data =
[[-26 -23  17 -89]
 [-26 -13  12 -87]
 [-31  79 -52  -4]
 [-22  73 -43  -7]
 [-38 -25  10 -87]
 [-23  78 -47 -11]
 [-30 -14  13 -78]
 [-54 -14   8 -85]
 [ 21  14 -17  87]]
Counting starts at 1.
The entry in row 3 and column 3?
Answer: -52
The entry at row 3, column 1?
Answer: -31
The entry in the top-right corner?
Answer: -89
The entry in row 1 and column 1?
Answer: -26
The entry in row 2 and column 2?
Answer: -13
The bottom-left entry -> 21
The entry in row 2 and column 3?
Answer: 12
The bottom-right entry is 87
The entry in row 1 and column 3 -> 17
The entry in row 2 and column 1?
Answer: -26
The entry just left of the largest entry -> -17
The entry just left of -85 -> 8
The entry just right of 21: 14
The entry in row 1 and column 2 -> -23
The entry directly above the largest entry is -85

a = array([  7, -65,   9, -73, -27,  25, -28,   5,  20,  30])
Find the entry just left of -73.
Answer: 9
Find the entry just right of -28.
Answer: 5
Find the entry just left of -65.
Answer: 7
The entry just left of 25 -> -27

 77  135  111   77  179  152  141  190  207  185  221
101  157  163  113  133  111  144  113  117  137  146
 64  146  165   60  162  127  126  136  110  156  137
 99  126  189   73  162  119  124  117  131  128  115
 95  124  181   53  196  129   98  146  209  170  146
179   76   76  194  114  151  150  168  118   60  118
130  120  180  116  135  114  121  103   92   97   77
The 1st entry on the diagonal from the top-right corner is 221
Find the bottom-right entry.
A: 77
Find the entry directly below 119.
A: 129
Find the entry in the top-left corner.
A: 77
The entry just left of the centre entry is 162
Find the entry just left of the largest entry.
A: 185
Find the smallest entry.
A: 53
Find the third entry, reading row by row.
A: 111
Find the 2nd entry in reading order.
A: 135
The third entry from the end, reading row by row -> 92
Find the entry directly above the smallest entry.
A: 73
The entry directly below 53: 194
Find the entry in the bottom-left corner.
A: 130
Find the first entry of the smallest entry's row.
A: 95
The last entry of the smallest entry's row is 146
Find the entry just right of the centre entry.
A: 124
The 2nd entry on the diagonal from the top-right corner -> 137
Find the second entry from the end, reading row by row.
A: 97
The 2nd largest entry is 209
Find the median entry.
A: 128
The fifth-last entry, reading row by row -> 121
The third entry on the main diagonal: 165
Find the 4th entry, reading row by row.
A: 77
The entry directly below the largest entry is 146

arr =
[[-34 -21 -70 -71]
 [ -3  52 -14  -7]]
The second entry, reading row by row: -21
Find the last entry, reading row by row.
-7
The third smallest entry -> -34
The third-last entry, reading row by row: 52

[[ -7   6  81 -76  34  46 -12 -51]
 [  8  -4 -83  79 -34 -49  21  55]
 [ 68  28   7 -32  31  20  29 -18]
 [ 51  72  16 -24  37  76   4 -14]
 [ 30  37  19 -29  19  25  26  -8]
 [-82 -17 -62  49  25  24  53  51]
 [ -1 -62 -41  41 -41 -82  -7  15]
 [-12  11   7 -20  44  62  17 -12]]
Read off the entry in the bottom-left corner.
Answer: -12
Read off the entry just left of 16.
Answer: 72
Read off the third-last entry, reading row by row.
Answer: 62
The largest entry in the last column: 55
Read off the second entry, reading row by row.
Answer: 6
Read off the top entry of the column that holds the largest entry.
Answer: 81
The largest entry in the first column: 68
Read off the bottom-right entry.
Answer: -12
The first entry in reading order is -7
The smallest entry in the first row: -76
Read off the entry directly below -76.
Answer: 79
Read off the fifth entry, reading row by row.
Answer: 34
The entry directly below 68: 51
Read off the second entry on the main diagonal.
Answer: -4
The third entry on the main diagonal: 7
Read off the last entry in the row that holds the largest entry.
Answer: -51
Read off the bottom entry of the column that holds the smallest entry.
Answer: 7
The entry directly above 21 is -12
Read off the entry directly below 53.
Answer: -7
The entry just left of 31 is -32
Read off the smallest entry in the last row.
Answer: -20
The entry just left of 29 is 20
Read off the entry directly below 46.
Answer: -49
Read off the 2nd entry on the diagonal from the top-right corner.
Answer: 21
Read off the first entry in the row that holds the smallest entry.
Answer: 8

W = -37,89,11,-8,-59,-60,59,13,-38,63,-5
The minimum?
A: -60
The entry just right of the centre entry?
A: 59
The entry just right of 13?
A: -38
